rotation steps, each row followed by its count of steps
The counts run from 0 to 344.
[ -1   8  -6  11   7  -5  -2   0   7  -7   7  -5   4  -7  -3 -11   9  -2
   9 -13  -4 -36   9   7   8   7   0   3 -14  17 -10 -18  -2   4   3 -16
 -13   9   8  -2  -9 -11  -9  -3   3  -1 -22]  319
[-13  -5 -12  13   3  11 -10  22  -3  11   9   5 -13   5 -20  -7  -3 -15
   6  -8  -6 -27  -2   1   4 -10  15  -1  -8   5  16 -11  -2   2   0   3
 -14   3  -1  14   3 -11 -17  -2   0 -11  -1]  76
[ -7  11 -10   5   8   6  -4   2  -8  13   0   7 -15  -2  -2  12  13   5
   3   2  -5 -22 -12  -1  18  -8  -4 -12   3  -7  23 -18  -9  -7   6  -1
 -18  17   7  12  14   9  -8  -5  -5  -3   0]  176
[ -7  20   3  12  10  -2   2  -4   4  -5   7 -12 -19 -19 -14  -3  13  12
   8  19   5   2  11  12  21  -5 -16  -8   0  -1  14 -15   5  11  -8  17
   2   9   8   4   1   3  -5  -5   0  -3  -9]  156
[  3   7 -10  12  -1   5  -5   0 -10  17  12   4  -1  -8 -12 -14   1  -5
  12 -14  -8  -9   1  -2 -11  -7  18  -8  -8  11  16 -24  20 -12  -3   5
 -15  20   9   3 -18   2 -11   0  -2  -9  -9]  17
[ -4  18  -9  -3  17  -8  -2 -17  -9   8  14   7 -17 -22   1   4   8  20
  15  10   7  -9  -5   1   9  -7  -5 -12   5  -7  19 -19   2 -15   3   7
  -2  14  11   4  -4  22   1  -1  -4  -2  -2]  212
[-10   3  -9  19   3  -9   4  -6   0  10  -3 -12  -4 -15 -21   0   8   6
   4   6  -1 -12   1  -4   6 -13  -5  -2 -13   0  24   0  -7  -2  -9  12
   1  14   5  17   6 -10 -26 -16   0 -15  -5]  137
[ -8   2 -14   7  16  -2  -1   3   1 -11  13 -24  -5 -18  -2   1   2  12
   1   3  -9 -23   9   6  27   0  -9 -11 -13  -3  13   1 -13  14   2  -4
 -18   4  18  -3   9   0 -15  -3  -4   0  -5]  191
[ -9  -5 -14  -2   9 -10  -6  -6  -2   2  12  -7   4 -12   3   1   2  15
  12 -14   7 -42  -1  -9  -4   0   2  -2 -23   1   5  -3 -11 -16   4  -9
 -17   4  12   8  -1  -1 -12  -5  -1 -10  -5]  264
[-13  -5 -11   4   9   3  -2   5  -1   8   8  18 -15  -6 -15 -12   8 -12
  12  -5  -4 -26 -20   7   4 -14   3   2  -8   2  15  -1   0  -5   7  -3
  -1  18  -3   7   1  -9 -20   1   9 -14 -11]  78
[-10   4  -1   3  16   3  -1  -1   4  -6   6 -14 -28 -18 -24  -7  10   7
  20  12   3   1   5   8  15  -9 -11 -13  -3   0  10 -13   4  15  -1  15
   2   0   4  19  -3   4  -8   0   2 -13 -11]  128
[ -4  19   1  15  11   4  -4  14   4  -2  10   9 -15  -6 -15  -9  -2  -6
  17  -5  -4 -17  17  14  19   0  17   7  -2  11   9 -29   5   8  -7  -2
  -2  -3  -7  -1 -13  -3   2  -1   0  -2  -4]  57
[ -3  12  -3  23   6   2   3  -6  -2   6  -2  -3  -8 -14 -14  -4  19  -8
   8   6 -18   0   6   6  15 -12   3  -8  -2  12  24 -10  11  10   6   5
 -10  32   9  -2   2  -1  -9  -3   4  -7 -13]  119
[  7   6 -10   4   4   4  -9   6 -10  11  17   0  -1 -15 -15  -9  -5  -2
  18 -14  -8 -14   2  -6  -7 -10  24  -4 -13   8  16 -24  14 -11   3   0
  -7   8   6   1 -19  12  -9  -2 -12  -6   4]  16
[-14  -8  -9   0  17   2  -3   0   3 -12   5 -22  -7 -19 -11   7  11   9
  13  -3  -8 -21   2  -3  15  -5  -8  -9 -17  -4  12   3 -14  13  12  -8
 -15   6  16  15  15   3 -12  -9  -2  -4  -6]  163
[ -7   8   1  12  12   5  -5  15   4  -3  20   6 -19  -8 -15 -16  -4  -4
  18  -2  -4 -15  15  21  15   2  13   4  -2   7   8 -21  10  13  -5   4
  -6   3  -1  -6 -11  -2  -2  -1   4  -4 -12]  58
[  6  16 -24   2  12  -3  -3  -8 -11   8   9   1  -7 -15   8 -12  12   3
   0   1  -2 -27  -8   4   7  -5   4 -10   0   9   9 -21  -7 -12  12  -9
 -10  16  16 -11  -6  12  -2  12  -3 -10 -16]  277
[  3  19 -16   4  14  -6   1   2  -2  -1  14  -4 -12 -20 -11 -20  -6  -1
  11   6   3 -12  14  16   8  -4  12   1   3  11  11 -26   1   1  -2  16
  11  -3   5  -7 -21   4  -4   4   0 -19 -12]  26
[-17   9   1  15  14  -4  -3   7  -4  14   1   4 -15  -3 -15  10  -2  10
  12   6   6 -19  -1   0  18  -9   5   3  -5  -7  22 -15 -12  -7 -10  13
   0   0  -5  20  11  -3  -7 -15  -4  -5  11]  140
[-12  -5  -5  11   4  -6   1   9   5   8  16   3  -9  -7 -17 -15  -8   1
   8  -5  11 -27   3   9  -2  -5   5  13 -17   5   8 -10  -1  -4 -16  13
   6   1  -7  13 -15 -13 -23  -4   4 -13  -7]  40
[ -7   9 -10  18   1 -12  -2  -5  -4  19   4  16  -1  -2  -5 -12  -1  -6
   6  -5   2 -31   0   3  -7  -5  12  11  -5  16  13 -16   6 -13  -9   6
   1  21  -3  -3  -6 -12 -11  -3   8 -12 -18]  336
[ -8   3 -13   4  13  -7   0  -8  -1  -6   5 -20 -14 -22   0  -3  16  13
   0  13   0 -16   2   7  16  -2 -19 -18  -4   2   8  -2 -15   3   2   6
  -3   8  17   9   4   1 -13   1   4 -15 -19]  193
[ -4  19   0  23   7   0   2  -7   1   4 -10   4 -10 -10  -9   2  24  -6
  10   3 -11 -11   7   3  20  -3   0  -2  -2  13  14 -17   3   6   4  -1
  -8  28   5  -1   8  -3  -7  -5   5  -4 -16]  120
[-21  -5  10  19   6 -13  -6  -3   0   9  10  -5 -10  -7 -13  12  -3  16
  18   6   8 -11   7  -5   4  -4  -4  -5 -20  -1  22  -8   0  -5 -24  15
  -8  10  -2  24   5   0 -12 -20   0  -5  -2]  169
[ -8  20  -3  24   9  -1   3  -2   4   2  -9   2  -9  -8 -10   5  18  -7
   9  -2  -9 -19  14   6  29  -4   8   4   0  17  16 -17  -7   9  11  -2
  -9  14   3  -3  15  -4  -3 -10   2  -3  -8]  121
[  7  12 -16  12  -5  -2  -2  -2  -8  14  14   7   6  -9  -5 -18   8   0
  -9  -9  -6 -25 -11   8  -4 -12   3  -4  -6   6  13 -17  13 -16  -5  -3
  -9  28  10  -4 -10  -1 -16   3  -5  -5 -14]  304
[  0  -4 -11  12   2   0   0   4  -1  -1   2 -20   6 -22 -17 -15   7  -7
   6 -11  -5 -20  13  -3  -4   2  11  -2 -18  17   2 -10  -3   1   1   4
  -5   4  13   7 -17 -14 -21   0   1 -20 -15]  35
[ -4  12  -9   5   4   2  -7   9  -4   6  24  13   0   3   2  -6   0  11
   0  -8  -1 -36  -6   8   8  -5   2   2  -9  -6  13 -24   9 -14  -8 -14
 -18  13   4  -3  -6   8  -4   2  -8   8  -2]  273
[ -3  -2  -8  -2   2   7  -9  -4  -6   0  12 -20  -8 -16  -5  -4  12  21
  15   0   4 -14  -8  -8  -8  -2 -20 -23 -15  -6   7 -12   4  -5  -5   2
 -16  11  17  21 -11  11 -11   0  -8  -4 -11]  230
[-12 -10   4  16  11  -5   2   2  10  -1   2  -7  -5 -14 -19  -4  -4  -3
  25  -6   5 -24  17   2   1   0  14   7 -18  16   1  -5  -7   3   0   9
   1   0  -2  13  -8 -12 -11 -12   8 -17 -11]  67
[  3   4 -10  11  -2  -1  -5   6  -4  10  23  -2   9  -7  -9 -18  -3   6
   0  -9  -8 -22  -3   7  -7  -9  11  -3 -16   3  18 -14  15 -12 -13  -2
 -14  19   8  -3 -15  -3 -20  -4  -4  -5  -9]  303
[ -8  12  -2   2  23  -3   3   6  11  -9   9  -7 -18 -22 -19  -4   8  11
  17   9   2 -15   9  16  31  -6  -1   5  -6  -1  11 -10  -6  10   7   1
   5  -6   5   8   3   5  -8  -4  -1  -3   6]  126
[-11   6  -4  14   5  -6   5  -8  -3  16  -8  -1  -9 -11 -18   1  14  12
   3  15   3 -17  -4  -3  12 -14 -10  -1  -5   0  19 -11  -5  -9  -8  16
   4  15   1  24  10 -10 -19 -13  -1 -14  -5]  138
